In the data rows, 128 means zero.
Here is a table of points, one per row:
[170,138,0,149,127,105,160,126,114,86,167,107,131,163,108,100,80,122,168,140,152,185,111,93,138,126,155,129,131,138,116,167,121,141,147,147]
[128,150,159,115,179,146,138,120,157,134,155,123,101,108,117,145,117,104,138,143,205,128,165,39,183,134,158,181,111,178,109,111,131,120,148,128]
[111,71,148,107,185,128,131,133,96,131,167,167,95,121,95,96,140,104,61,136,166,158,196,132,74,116,134,153,112,99,136,99,184,199,145,135]
[138,115,137,150,86,75,175,155,113,117,131,139,117,165,96,152,137,94,119,139,124,139,154,151,91,127,162,128,128,95,9,75,143,167,136,98]
[81,125,149,155,111,93,140,134,143,121,119,105,132,131,23,129,161,123,114,103,162,93,132,142,154,114,89,121,101,171,221,136,141,116,94,104]
[172,66,124,148,15,159,116,120,142,147,114,137,106,90,122,108,113,115,117,140,136,162,166,147,74,160,129,170,140,163,70,143,124,137,168,106]
[122,131,100,138,154,151,132,156,107,130,117,96,161,121,118,69,141,136,131,93,181,122,152,131,157,135,161,163,132,124,102,114,176,100,121,189]
[83,124,118,119,104,150,169,151,146,117,122,187,162,133,150,111,155,132,92,103,90,164,144,152,147,172,109,177,128,111,160,86,139,170,125,104]
[101,133,81,120,137,53,138,213,87,151,119,76,124,100,148,157,124,176,173,114,150,78,161,68,150,183,148,92,147,125,113,136,107,68,93,114]
[132,140,117,88,80,121,136,122,117,100,131,23,103,77,170,102,118,134,103,79,143,92,108,128,91,244,89,94,113,126,126,106,116,105,112,97]
[150,134,153,114,173,116,118,115,92,94,144,149,126,114,234,139,103,124,126,97,166,116,109,147,145,115,88,120,92,135,124,109,168,125,116,111]
[134,101,175,128,135,161,129,146,120,125,191,76,146,140,144,131,77,193,179,158,228,145,105,102,185,118,209,117,166,93,142,131,108,115,146,196]
[133,161,92,111,137,150,130,116,120,177,145,144,120,134,135,89,105,103,147,162,178,86,101,137,111,120,132,144,142,161,175,153,147,99,160,87]
[155,152,129,134,102,133,132,160,153,121,162,130,118,119,159,144,53,102,186,144,161,178,134,125,164,115,53,103,136,128,105,115,110,197,122,140]
[191,139,127,128,149,140,121,146,157,139,169,118,79,176,122,114,97,101,61,125,79,139,110,104,117,109,95,172,181,151,89,149,166,156,146,132]
[75,104,135,80,145,168,115,109,67,130,87,100,128,155,80,110,181,147,154,124,100,134,131,155,137,183,148,126,129,120,143,113,140,93,128,139]
[167,83,163,125,116,90,149,130,112,132,106,94,110,124,132,149,136,172,80,103,103,97,162,184,116,146,92,112,124,128,180,115,123,160,61,125]
[168,115,139,128,134,144,113,127,112,161,138,100,133,112,136,121,152,150,175,123,138,123,132,137,147,120,171,134,86,110,152,117,160,102,110,122]
[160,93,154,110,133,126,149,111,131,119,103,170,146,114,107,152,128,125,111,161,41,122,146,154,114,139,109,119,152,154,160,115,115,122,62,105]
[133,84,127,151,118,180,139,136,170,136,101,134,78,119,162,92,90,143,76,113,123,105,140,190,203,80,162,120,141,112,111,135,125,64,159,145]
[98,191,155,137,130,105,134,172,110,124,150,127,116,123,150,111,173,104,125,123,192,78,122,130,159,150,93,147,89,127,130,133,123,162,87,130]
[168,106,125,154,123,102,116,156,105,135,110,154,109,93,65,155,122,136,138,168,161,150,129,78,116,113,131,147,135,75,84,123,178,177,143,105]
[135,72,70,131,108,126,100,95,155,171,137,136,115,96,117,111,189,141,147,117,89,114,149,160,126,116,103,162,131,106,178,116,138,142,132,143]
[99,96,101,89,133,211,85,139,134,116,75,165,132,217,111,136,164,118,109,132,116,108,108,148,98,142,116,106,107,103,180,155,143,137,131,139]
[88,115,199,98,129,128,172,58,87,152,88,151,126,54,170,105,187,148,174,119,89,147,124,139,158,213,106,134,106,118,144,125,166,161,113,125]
[43,116,130,131,138,142,112,130,142,100,145,134,146,122,158,106,70,93,158,131,163,125,49,126,198,111,176,99,129,133,117,114,71,134,97,137]
[127,129,147,193,99,121,123,158,92,88,142,96,122,133,130,104,128,122,134,163,123,119,147,128,160,105,115,115,134,123,120,120,89,119,116,177]
[111,130,139,97,155,63,148,117,115,137,139,134,114,151,86,105,118,110,137,105,138,118,112,100,162,105,127,130,156,137,118,134,99,105,153,87]
[143,154,155,207,168,167,140,117,167,132,139,125,133,110,72,255,140,121,98,119,136,168,102,137,125,91,141,145,121,124,135,133,133,134,160,93]
[149,126,143,91,106,135,232,148,121,103,97,119,177,136,111,129,151,181,80,104,99,109,173,112,111,120,129,133,124,163,149,138,156,79,53,95]
[116,94,157,155,147,124,126,103,117,146,132,146,114,131,146,135,169,150,107,84,115,163,148,104,71,148,112,115,106,126,174,235,156,90,176,120]
[103,73,186,147,148,140,120,81,128,96,99,187,76,156,137,121,163,235,83,101,101,109,62,177,140,164,94,185,53,96,129,114,73,140,160,139]
[108,118,143,139,227,140,87,123,177,96,127,94,98,124,170,130,128,99,150,79,83,144,138,133,115,107,120,120,168,113,150,127,115,104,143,136]
[182,155,188,161,167,90,115,115,150,134,119,94,137,97,104,135,139,105,56,152,151,135,181,163,90,162,139,158,135,118,116,96,108,172,146,151]
[125,116,136,54,122,144,80,165,96,118,103,151,113,106,102,125,149,114,116,91,131,131,136,112,191,98,126,166,125,119,70,145,134,94,143,117]
[150,160,161,128,87,98,137,117,125,99,128,165,142,141,120,131,182,137,107,145,144,171,130,131,96,182,94,189,115,137,143,121,86,201,127,104]
[66,175,126,125,195,139,91,126,102,119,119,172,129,170,127,99,140,132,82,104,64,140,221,136,144,166,70,122,92,118,112,117,115,82,100,120]
[87,79,102,146,141,151,149,169,120,131,79,167,125,167,123,165,137,93,124,123,99,109,106,114,98,111,125,91,124,139,113,164,102,81,115,163]
[165,229,169,149,102,103,175,68,124,151,182,165,139,129,137,108,128,185,116,102,98,142,220,177,105,139,146,102,119,123,151,119,103,204,106,133]
[143,67,141,81,104,98,136,148,100,108,122,89,136,107,150,94,114,159,143,125,91,124,113,183,148,180,139,90,116,130,154,155,155,73,119,132]
[98,143,104,115,108,142,106,0,108,138,209,152,95,143,129,240,132,89,153,136,91,128,146,141,86,170,98,104,101,134,86,144,148,87,142,137]
[139,144,154,123,81,92,128,152,115,123,84,99,125,129,110,255,170,112,96,127,102,146,167,113,111,139,91,111,130,98,143,139,147,102,40,114]
[90,78,95,137,116,121,107,87,155,77,100,62,154,176,142,124,166,109,133,146,147,40,54,67,201,37,225,89,142,171,127,120,79,66,145,122]
[123,117,141,77,197,173,111,185,138,173,122,139,124,68,114,131,171,158,188,176,115,133,145,133,118,118,115,142,143,136,98,154,141,142,135,145]
[216,146,113,149,126,106,89,118,188,143,154,125,109,135,132,127,112,62,123,177,152,188,82,131,121,160,130,134,164,135,62,129,138,100,149,150]
[139,152,81,146,192,125,108,118,154,103,114,132,119,151,113,120,124,68,151,186,140,160,120,110,122,176,146,153,141,91,113,163,117,168,157,142]
[96,119,147,86,133,115,92,94,74,102,118,114,138,148,137,159,172,155,115,228,107,161,139,145,137,108,87,135,84,108,125,102,109,142,99,143]
[131,117,137,133,121,156,48,113,106,87,143,140,119,122,124,121,116,122,86,123,136,124,133,118,185,138,135,106,145,100,145,64,93,154,160,132]
[149,120,136,118,120,161,118,155,138,73,111,154,139,136,159,125,145,209,145,119,113,109,163,168,120,100,94,104,110,123,151,146,113,89,154,121]
[98,169,118,138,88,151,101,147,141,132,95,106,152,56,137,78,119,162,117,116,105,130,121,124,141,132,128,175,101,131,136,122,160,104,73,111]
[120,129,119,127,129,103,134,167,99,150,113,149,123,85,212,156,155,154,115,146,119,92,163,176,136,173,125,120,110,131,101,115,159,106,141,132]
[146,95,121,102,160,129,124,151,126,127,99,158,113,95,104,174,117,140,102,145,63,85,158,152,129,149,125,131,131,124,116,131,172,209,136,113]
[147,145,104,134,106,152,156,138,185,144,182,89,132,140,138,101,72,136,187,162,171,243,119,20,110,131,144,63,143,129,136,152,95,145,113,149]
[96,126,79,127,139,126,164,139,120,120,154,104,68,136,150,133,54,116,154,156,139,152,95,80,157,107,91,112,104,132,142,95,117,139,217,137]
[119,166,127,124,106,140,125,144,104,111,171,103,134,0,119,101,141,128,124,118,91,113,140,111,123,160,121,107,119,125,146,118,117,105,78,91]
[116,110,84,110,168,124,133,102,148,120,110,155,85,106,134,118,151,120,132,113,176,162,115,180,134,125,181,135,229,137,220,151,106,152,124,128]
[138,136,127,168,123,135,120,150,139,130,171,130,150,168,106,112,77,138,172,142,159,154,134,93,81,130,117,127,150,150,123,95,124,185,147,129]
[144,148,147,131,152,97,133,77,129,157,100,95,156,191,158,60,95,68,178,81,144,148,60,144,101,59,183,134,112,30,147,141,95,132,88,132]
[176,130,121,140,120,125,115,143,131,154,117,133,146,121,84,135,83,160,156,166,126,129,188,84,68,170,110,80,255,105,81,129,134,158,158,132]
[87,185,134,117,129,133,90,140,120,173,217,105,107,137,125,119,110,132,156,120,162,94,72,144,118,0,255,126,134,127,114,131,93,157,112,117]
[98,214,113,94,125,124,194,134,155,132,91,144,113,112,136,137,144,110,124,163,154,137,136,86,92,105,114,168,219,75,109,128,136,92,176,168]
[115,130,165,137,162,130,112,94,97,104,214,167,153,133,132,86,209,148,88,135,64,86,134,124,127,95,75,86,165,168,113,127,167,136,89,96]
[121,135,111,135,102,130,153,121,124,174,129,81,147,102,130,94,86,175,132,123,112,123,105,130,149,117,124,127,158,121,105,134,103,115,135,123]
[132,109,149,147,127,112,129,151,104,135,128,153,165,153,150,135,108,100,136,150,149,134,86,119,139,116,155,115,102,96,142,112,116,158,226,182]
[123,98,114,169,137,111,139,159,127,145,117,139,136,157,152,149,73,119,137,110,134,47,81,98,172,95,178,122,125,155,159,100,81,73,116,172]
[159,113,129,195,144,122,124,118,146,124,167,168,150,148,107,130,87,116,169,170,156,135,104,133,72,104,132,127,161,117,65,96,169,169,169,57]
[113,166,97,161,132,90,132,135,163,147,170,113,177,166,126,119,115,67,119,132,142,151,91,84,113,131,138,128,61,127,115,127,107,188,180,125]
These points spread out most along one direction. How many in every 100 of the points above lie lower along it than each point below? Answers are rounded to whole numbers. More than half of the points above lie lower than the first one.
[185,108,113,210,139,155,112,128,159,119,144,112,160,128,131,42,105,91,114,98,135,210,69,116,106,97,120,135,147,143,115,118,157,127,133,136] 84
[165,138,137,117,20,92,167,142,94,154,88,98,119,168,107,95,168,173,118,99,66,102,138,122,111,157,97,104,153,155,201,172,159,103,36,110] 3
[129,117,89,118,144,109,155,103,152,129,63,133,129,119,114,126,118,145,142,132,147,108,95,108,141,110,135,38,89,138,105,198,161,60,163,130] 66
[139,148,129,85,117,200,108,148,161,119,153,128,133,124,85,133,117,109,145,117,138,51,103,133,154,123,154,120,105,141,121,111,150,143,128,144] 64
[150,120,147,116,123,171,156,143,171,126,81,154,100,160,115,124,107,83,130,141,128,135,170,146,133,79,120,122,96,97,107,91,115,137,133,125] 54
[72,137,133,89,144,156,122,114,119,138,95,124,154,165,135,159,161,143,96,77,90,142,95,153,124,108,122,126,89,255,135,121,100,139,143,112] 31
[138,117,125,59,126,139,99,145,112,178,52,185,127,136,135,109,148,109,114,124,112,107,87,114,92,75,107,125,87,131,99,163,138,63,129,147] 40
[142,146,102,142,89,122,193,96,125,117,174,80,115,134,145,128,139,121,127,112,96,105,168,122,95,162,112,230,96,70,146,124,126,116,85,152] 33
[65,98,103,165,119,166,136,118,141,111,150,131,155,120,121,117,100,119,141,162,168,159,87,141,89,65,134,124,135,82,112,128,97,153,167,107] 85
[105,184,127,103,114,5,118,134,169,143,140,141,145,107,123,159,99,134,137,112,142,138,145,173,103,122,73,142,150,101,126,146,130,154,114,156] 46
[113,149,147,143,119,155,86,144,140,87,82,142,202,186,172,151,84,109,141,70,103,60,104,115,154,109,196,119,132,124,118,156,117,75,125,95] 70
[171,145,126,112,69,103,71,126,112,178,69,129,127,135,127,149,161,119,124,117,115,117,172,152,136,181,117,133,118,139,197,109,140,120,78,128] 10
